Each path below is one point turned by a fixed rotation once a step. After each direction that follows a path, write how fast that rotation turns it, in degrees per step (0 if it stays still).
Each turn is a multiple of 5 degrees from 10 to 175, or 0.
Each row of a path follows its step; steps can be skipped.
Path 1:
step 1: [ 45   5 -20  19  -4  33 -26 -15 -14 -18   6  72  26  13   5  -6  -7  36
  35  30  32  38 -12 -21 -25 -25   5  -9  13  23 -11 -17  24 -59  -5 -45
   5  -6 -46  12 -47  15 -10  29 -16 -17 -15 -15 -69 -28 -10   9  57 -47
 -12  -5   2  -4]
step 7: [ 14 -21   0   4 -14  26 -13 -31  10   9 -29 -55 -36  25   4 -21  27   9
  56 -19  24  -4 -37 -72 -11 -32 -26  20   6   4 -19 -21  23   8  -4  30
 -12  -1  30  -9 -15  -8  10   5   1   0 -20   5 -84 -78  18 -31  -7   3
 -30 -36  31  -3]
step 12: [  5  23  52   3 -19 -62  58  -1  45 -28  13  13 -11  27 -57  13 -46   5
  31 -16  -1  -3  -7   5   3  25  11  29  16   4  33 -21 -18 -19 -24 -41
   6  -4 -28  30   0 -44 -41  27  55   5 -24  42 -20 -40   4   2 -42  38
  10  30   1   6]
step 18: [ 26  49  54  23 -24  10  -5   1 -24  -7  -2 -30  52   8 -22   1   7  -9
 -10  40   3  34  23   3  -4  31  20  -4 -48  26  18 -49  21  34 -17  -8
  19 -34 -30  31 -22 -12 -11  45  -5  36  25  -6 -24  12  20 -17 -12  10
  69  19  67 -28]
step 23: [  7 -25 -13  10  18 -20  24   1   8  14  33 -37  16  24  19  20 -49 -46
   6  16 -25 -15 -17  20 -31  30   1   4   1  55 -11 -15  -5   9  52 -31
 -98   0  56 -30 -12 -14  11 -30  -5 -18   9  -1  49  17  10  -3  15  26
  57 -29   1 -25]
step 25: [ 19 -26   6  26 -17  20   5  -6 -47 -72 -10  -8 -39 -27 -51  13 -22 -12
 -14  -4  -2  11 -36 -11  -5  -2  19  13   6   3  12   5 -29 -12   6   8
  13  19  38  21 -15  47 -58  56  27 -47  10  51 -27 -44 -35  33  60  -1
  23  21   0  -4]
step 29: [ -7 -17  14   6 -11 -77  22  -9  19 -27 -11   6  48   8   1  23  23 -29
  -1 -46 -43 -55  49  30   2 -32   6 -34   0   1  -4 -13  15  49  31 -25
   7 -19  39 -27 -30  40 -24  -3  70 -18  51 -15  19   6 -14  22 -12 -17
   7  -2 -22  11]
step 30: [ 15 -11   9  22  -2 -15 -36  -7  34  22 -74 -54  17  43  14  47   9  36
  37  19  12  -8 -80  16  43  29  -2   5  -8  -7 -48   4  28  20  11 -15
 -18  19   3   7 -34  11 -23  53  27   1 -21 -36  10 -25 -11  -1 -27  14
 -37  14 -11   9]
[  7   8  -7   0  -4 -11 -13  14  -2   2  -8  -2   1  -8  12   0  -7  -4
  -6  13  -3 -15  -3   5   4  -4  -9   3  -1   1  11   3   5   7   6  -2
   1  18   7 -12 -10   4 -13  15  -1  -1   5   2  12  -4   6   1  16  -7
   5   6  -1  -1] : 10
[-13  -2 -10   1  12  13  -5   0 -10  26  -5  -1  -6  -7  -1  17  -1   2
   3   0   1   7  -4   0   5  -9  -5  10   2   2  -6   7   2   1 -10   0
   2  12   8   5   4   3 -11   4   4  -4   0 -10   4   4   0 -13 -13   7
   4 -14  -4   3] : 170
[  1  -6  -8  -2  10   8   7  17   6 -10   3  -1  -1   8 -13   5   2   0
   2   7   6   0 -19   8  -9   2   2  -1  -1  -7   4  11   8  -1   2  -9
   2   5  -4  -3   0 -15 -18  -7  -2   2 -15   3  -7 -10 -14   8   8  -2
   4 -10   3  -3] : 135
[  0   9  -4   1 -14   8   6   1   3  10   2   1   9  10   6   6  -7  -7
  -3   8  11   7  -3  -6  -2   2  -9   2 -21  -4   7 -15  14 -18   3  13
  -2   6  -7   3   5  11   5   7  -2   1  -3  -2   1  -1 -16   7  -3  -5
  -8  -4   2   4] : 110
Path 2:
step 12: [ 38  17  -8  -4   8  23   5   7  36 -25   1   6  13  41 -10  11  37  10
  43 -37 -10 -42   2  -3  13  11  55   3  -1  -2  -1 -39   7 -42 -20   0
  11  29  51 -40 -25  34  -7  37 -41 -49 -15 -26  -4  22  26   9 -59 -50
  81   2  44   5]
step 16: [ -1  22  43  47  59  40 -33 -19  10  37 -20  12  -4  12  20 -23 -31 -30
 -41 -21 -31   4  11  18  15 -34 -43   2 -16  17  -1 -31   7 -42  28  24
  30   3  30 -16  54 -52   6  28  41  25   8  44  25 -24   2 -26 -22  58
  25  28  33   4]
step 18: [-34 -14 -22  56  -3 -15 -56   1   9 -42  45  30 -26 -44 -41  16 -16 -42
  24 -19 -25  24   6   5 -20 -38  31 -39   9  18 -13 -11 -32  -1 -45   3
 -15  43  62 -20  49  18  -1 -47  -8  -5   2   0  30  59  -2  21  14   5
   2  51  -8   9]
step 22: [  9 -46 -17 -11  31  21  -6 -43 -33  46 -13  15 -54  15  19   3  38 -22
 -41 -52  -4 -13  31 -19  22  42 -28   6  -2   7   5  58 -22  24  -5   2
 -40  -7  -1 -37  22  24   8  17 -27 -58 -15 -23  35 -51  44  48 -43  22
  12 -14  -9  31]
step 28: [  1  15  10 -12  11 -38  -3  13   9   5 -23  10 -35  49 -51 -18 -37 -15
  -6   7 -31 -46  -2 -53 -12 -35 -11  29   9 -26  63 -10  29  38  -1 -33
  15 -13  55 -25  10 -30 -13 -16 -58 -25 -58  16  18   4  22 -23   1  40
  59  37   4 -18]
step 30: [ 27  -8  -7  33 -18  36  20   8   2 -29   3  41   9  57   0  94  41 -25
   1  25 -15 -12  43 -10 -12 -54   9  -2  50  25  -2 -29  -1 -22 -59 -19
  19  31  -8  15  27   0 -27 -26  -3   3  15  32  -4   1  44 -24  12 -34
  32 -41  41  11]
step 31: [  0  14  25  20 -10   6  24  -8  51  53 -29 -23 -36  -4  21  16 -24 -18
 -33  35 -44 -12  70 -16 -18 -15  17 -51  28  -7  54  -7 -27  25 -40 -17
  43  11  56   0  -4  22  27 -15   6  22  34  70 -13 -26  -2  -8  21  14
  13 -10  15  52]
step 33: [  0   4   0   7  -9   9  -3  -3  17 -27  -8  38 -13  38 -39  33 -33  36
  -4 -13 -44  39  15  13  33 -43   5  -8  14  17 -37  17  -3 -28 -14  30
  -5  13  -4   0  67   7  52   7  89  14 -34  61  61   8 -28 -10 -45  -2
 -30  -7   8 -25]
[ -6  -1   1   3  13  11   3  -5   1   4   4  11   4  -8   5   0   2  -3
   9   3  -7 -10   2   0  -2 -18  -8  -7   4   0   0   5   8   4  -2   0
  -5  -6   7  10   1   6  18 -10   9  -2  10   9   4   6  -9   4  18   4
  18  -5   8 -16] : 25
[  2   2   0  14   0  -2   7  -1  -4   9   6  -9   4  -1  -1  19  -3  -1
   0 -16  -3   1   3  -7  10  -7   7   4  -9   5 -12 -14  14  -2   5   7
   8  -7  -5  -4  -3   8 -10  12   5  -2   1   5   0 -14 -11  -3  10  -7
  15  -5  -4  12] : 100
[ -2  -1  -5  -5   4 -10  -9  13  -6   1  -3 -13  -1   5  14   0   0  -1
  -1   2   7 -20   7   8   9   0   5 -10   6  -1   9  -9   6   5  -5  10
   8  -1   0  -2  13  -3  -1  -4   0   3 -18   0 -16   2 -13  13  11   9
  -6   1   1  -3] : 100
[  2  -1  -5  -5   4  -7  -3   3 -11   4   6 -11   0   7   7   4 -17  -8
  -4  -1  10   9  -1  -2   6 -11  -2   6   8  -6  -1   9   1   4   9  -8
  -5  14  -9   1   2  -9  -3   9  -2  -9   8   8   8  -9  -2   9 -15  12
  10   6   3 -20] : 60
[-11   4  -8   2 -18   1  -2   3   2  -9  -2  10   0  -3  11   7   4  14
  -9  -4   2   2   0   1   4  -3  -5   0   6  11  15  -8  12  -1   1   5
   2  -2 -15   4   4  -7  -7  -4   7  15   9  -1  14  -6   4  -5  -1  -7
  -6 -14   1 -18] : 110
[ -4  -1  -4   0  -2  -6  10  13  -3 -20  12   1  11 -13  -9  -8   2  -2
   0  -4  -8  -5  -3  10   3   4   2 -10 -10  -2   0   5   5   0   5   5
   7  14   1   5 -10  12  -3  15 -10  11   5  10  -5   5  12  15   2  -3
   3   3   7  -4] : 125
